[-47, 1, 16, 39, 26, 12] yields -47
[44, 12, 31, 18, -15, -33] yields 44
[107, 178, 285, 569, -578] yields 107
[-6, -11, -13, 41, -27] yields -6
[214, 651, 534, 933, 416] yields 214
[23, 504, -772, -195, -821, 296, 422] yields 23
[1670, 3069, 1421, 9928] yields 1670
[3, 3, 5, 3, 7, 2] yields 3
---
Q:
[[-7, 59, 21, 38],
 [-32, 17, -1, -3],
 [28, -39, -9, -21]]
A: -7

Q:
[[28, -29, 30, 36],
 [23, -58, 54, 0],
 [-14, 15, 2, -8]]
A: 28

Q:
[[-17, -8, 61, -46, 54],
 [-13, -28, -68, 18, -45],
 [-13, -74, -1, 18, -36]]
A: -17

Q:
[[-27, 42, 28, 65, 40],
 [-6, -12, 11, -2, 4],
 [-17, 36, 26, 9, -66]]
A: -27

Q:
[[-61, -41, 63, -47, 72],
 [35, -60, -34, 27, -3],
 [47, 68, -58, 26, -11]]
A: -61

Q:
[[-18, 12, 7, -12, -22],
 [-7, -3, -9, 24, -9],
 [-29, 64, -24, 21, -30]]
A: -18

Q:
[[21, -42, 1, 26, -46, -25, -25],
 [-15, 12, 23, 15, 28, -7, 16],
 [-40, 14, -26, 59, 5, -5, 24]]
A: 21

Q:
[[-57, -31, 10, 22],
 [-32, -15, -23, -1],
 [68, -16, -25, 30]]
A: -57

Q:
[[-52, 32, -32, 48, -16, -23],
 [-5, -30, -25, -34, 60, -42],
 [26, -23, 10, -49, 65, -35]]
A: -52
---
[[-42, -5, 61, 7], [55, 11, 8, -31]] Out: -42
[[51, 44, -28, -55], [32, 31, -20, -18], [-33, -28, 32, -11]] Out: 32
[[32, -42, 24, 4, 51, 54, -2], [-66, -13, 59, 36, 0, -3, -57]] Out: 32
[[24, -30, 5, -62], [-25, -59, 7, 5]] Out: 24
[[1, 7, 6, 24, 74, 12], [-8, 12, 2, -1, -58, -19], [9, -15, -4, -4, 47, 18]] Out: -8
[[26, -17, -6, -7], [63, 25, -21, 0], [35, 12, -4, -3]] Out: 63
---
[[-431 -484 -807  789]
 [-459 -498 -830  694]] 694

[904 448 215  91 288 423] 448

[[7514 5560 4045 9799 9520]
 [2931 2423 3624 8820 8624]
 [1536 5002 3743 5511 7892]] 9520

[ 39   9 -15 -26 -16 -20  28] 28

[243 137 151 117 127   4] 151

[51 24 39 96] 51

[49 27 86 15 69 80 93] 86
---
[-0.4, 0.1, -0.5, -1.2, 0.6, -0.9, 1.1] => 0.6
[[-41.94, -161.33, -37.34, 214.01], [-83.84, -144.51, 75.34, 143.82], [-10.12, -53.09, -26.09, 181.69]] => -53.09
[[-0.146, -0.015, -0.082, 0.154], [0.108, -0.135, -0.047, -0.047]] => -0.135
[1.42, -1.35, -1.48, -1.68, -0.22, 0.46, -1.04] => -0.22
[0.154, -0.153, 0.047, -0.106] => -0.153
[-51.70, -73.55, 107.34, -63.00, -152.53, 20.74, -166.98] => -152.53
[-94.3, -159.8, 115.2, 60.0] => -159.8
[0.06, -0.12, -0.06, 0.13] => -0.12
[-54.597, 58.057, -120.809, 32.541, 110.976, 98.815] => 32.541
---
89	20	55	17	43	26 >> 89, 17

255	300	790	250	36 >> 790, 36

-7	-832	-255	-382	-853	-724	683 >> 683, -853

6	6	6	6	4	4	5
0	2	1	1	5	6	5
7	5	5	5	4	4	5
>> 7, 0

8	40	-13	13	-44 >> 40, -44

84	-104	-95	566	-609	-239	-953 >> 566, -953

43	25	7	64	39	62
81	44	41	44	88	59
>> 88, 7
---
array([7, 5, 4, 9, 3, 1, 1]) >> 9

array([  7,  44, -30,  13, -19,  -5]) >> 13

array([ 60,  93, 192,  44,  81, 176]) >> 44

array([[341, 919,   5, 378],
       [173, 752, 977, 245],
       [276, 745, 971, 158]]) >> 378

array([87, 67, 14, 77, 55, 35, 39]) >> 77

array([233, 498, 973, 437, 510, 194]) >> 437

array([[-21,   0,  40,   6,  -1],
       [  7,  12,  25,  16, -32]]) >> 6

array([[5, 8, 6, 0, 6],
       [2, 4, 4, 9, 7]]) >> 0

array([ 19,  94, 252, 152]) >> 152
---
[ 15 -29  -3  37 -19   9  64] result: -19
[ 63 -53  29  32  55  11 -30] result: 55
[ -3  -9 -15 -17  44  73  46] result: 44
[ 71 -22   2  22  -5  48   6] result: -5
[ 23  54 -20  11 -30   6  21] result: -30
[-60  52  46  50  13 -55 -36] result: 13
[ -4  37 -61  10 -26 -58 -33] result: -26
[-27  31  55  27  24  -5 -16] result: 24
---
[[ 35 -36   3  50 -26  37 -36 -52   9 -45 -17]
 [ 22   7  48 -15 -32 -10  42  38  27  -9  41]
 [ 43 -41   2  60 -35  43 -49 -71  14 -56 -19]
 [-46 -51   8  31  24  34  12  53 -21  30 -30]
 [-42  37  -8 -21  33 -22  19 -60 -42  14  39]
 [-49 -50  11  30  22  36  16  64 -21  39 -31]
 [-39 -45   4  30  21  29  10  48 -18  30 -26]
 [-49 -49  13  31  22  36  15  63 -21  39 -30]
 [ 23  10  32  -5 -25  -7  24  20  21  -8  31]
 [ 17 -20   1  27 -11  18 -24 -49  -2 -33 -10]
 [ 20   4  44  -9 -28  -9  38  38  25  -4  38]
 [ 30 -28   6  31 -22  25 -21 -38   9 -36 -15]] => 6

[[ 23   2 -10   1  -1   5  16   3  22 -24  -5  -1  -9  13   0  -2]
 [-11 -46   3  38  32  28  20 -21  -5 -35  30 -24 -34 -17  13  13]
 [ 29   2 -12   1   0   5  19   4  26 -29  -5   0 -11  16  -1  -2]
 [ -8 -59  -3  59  46  42  23 -25   9 -52  57 -29 -62 -21  18  17]
 [ 17   1  -6   0   0   2  11   2  16 -17  -2   0  -7  10  -1  -1]
 [-11 -42   4  31  28  25  20 -20  -8 -29  23 -23 -27 -16  12  13]
 [-11 -35   7  22  21  19  19 -19 -14 -23  11 -20 -13 -12  10  11]
 [ -5 -11   5   5   6   5   7  -7 -10  -6  -1  -6   0  -4   3   3]] => 5

[[ 25 -11 -38 -39 -17  10  18  -2 -35 -60]
 [ 23  -7 -14   4  32  48  36   2 -31 -42]
 [  0  33  45  29   1 -16  -8  23  53  62]
 [ 38  47  29  -7 -36 -40 -20   7  18   3]
 [ 44  26  -2 -17  -5  27  56  61  39   6]
 [ 61  56  28  -3 -15   0  29  47  39   7]
 [-13   7  35  48  32  -2 -33 -42 -23   4]
 [ -5 -16  -2  31  58  60  36   3 -15  -6]
 [  3  36  60  58  32   0 -15  -3  25  46]] => 60

[[ 11  19  11  26  12 -44   3  14 -18 -20 -10  11   4  15   8]
 [-12 -11 -27 -15 -19  56 -40 -26 -12  16 -21 -24 -14 -24 -11]
 [ 18  22  30  28  23 -76  34  32  -3 -26  11  27  13  30  15]
 [ -9 -23   8 -31  -1  21  35   3  45  19  39   4   8  -3  -1]
 [ -9 -13  -6 -18  -7  28   1  -8  15  14   9  -7  -2 -10  -4]
 [  4  14 -10  19  -2  -5 -29  -7 -32 -11 -29  -7  -9  -2  -1]
 [  3   7  -1   9   1  -9  -6   1 -11  -6  -8   0  -2   2   1]] => -1

[[-49 -17   1  -7  25 -13  -8 -32   3  -4   7]
 [  1  16  23  -9   5   4   7 -15 -26  -7 -17]
 [ 17  -3   0   1 -23  14  13  20  30  -9   4]
 [ 39  14 -10  19 -35   3   2  32 -21  -6   2]
 [-10  33   9  12 -16 -17   7  31  -6 -37 -16]
 [  4   5 -14  -2 -24  20 -20 -10  12 -17 -17]
 [ 14  35  -9  19  27  32  -2 -28 -18  26   4]
 [ 31  16 -12   3 -15  35 -14  -7  25 -35 -13]
 [ 15   1  18   6 -35   0   8  -8  47  51 -18]
 [ 30 -39  16   5 -16  15 -16  23  -8 -17  23]
 [ 12  11  35 -13   6   5   3  28 -55  20   7]] => 35

[[-45  -7 -53  15 -49 -44 -19   2 -20 -11  11  10 -32 -50  22  22]
 [  0   0  26  11  14 -20 -10  -5  -4 -41   0 -26 -54   5  -8  16]
 [-19 -20  23  27  -6  17  10 -20  21 -27 -29 -16 -26  37   2  -8]
 [  1  14  11  16 -12 -26   5  30  -1 -17  -9  11 -21 -22  -8  13]
 [-14 -14 -12   9 -20  38  23 -11  24  28 -26  19  44  24  12 -21]
 [-44  -8 -52  16 -50 -44 -19   2 -20 -11  12   9 -32 -49  23  22]] => -52

[[ 30  30  22  15  15  44 -30 -19  -8]
 [-53  37  34 -49  28  -2 -40 -31 -51]
 [-33  42  35 -47  34  11 -39 -31 -46]
 [ 66   3  -6  52 -11  65   3  14  48]
 [ 41  29  19  21  11  47 -25 -18   4]
 [ 44  34  19  34   7  53 -32 -16   5]] => 19

[[  0  -2  -4   2  -8   2  -7  -8]
 [ -3   7 -10  16   9   1  14   2]
 [ -6 -11   9   0  58   2   6   7]
 [  1 -16   2 -15  27   3  12   8]
 [  3   3  11  -4 -16   7  11   7]
 [  1  -5  -9 -10 -26   0  -7   3]
 [  6  -6   2   2 -63  -3  -1   3]
 [ -1   1  -5   5  10  -4 -18   1]] => -5
---
[ 978  213 -752 -647] >> -647

[[ -6  28  11  20  21]
 [-13  45  -7 -15  -9]
 [-28  12  44 -38 -35]] >> 20

[2 2 7 4 3 5 6] >> 4

[[820  51 365 431 415]
 [382 691 710 646 288]
 [626 744 365 543 318]] >> 431

[2665 4862 8614 3871 6996 7650 4523] >> 3871

[139 241 143  15 140] >> 15

[2421 7001 9866 8016] >> 8016

[3 5 9 3 5 1 1] >> 3

[641 634 218 755 959 788 630] >> 755

[-762 -220 -282  670  399] >> 670
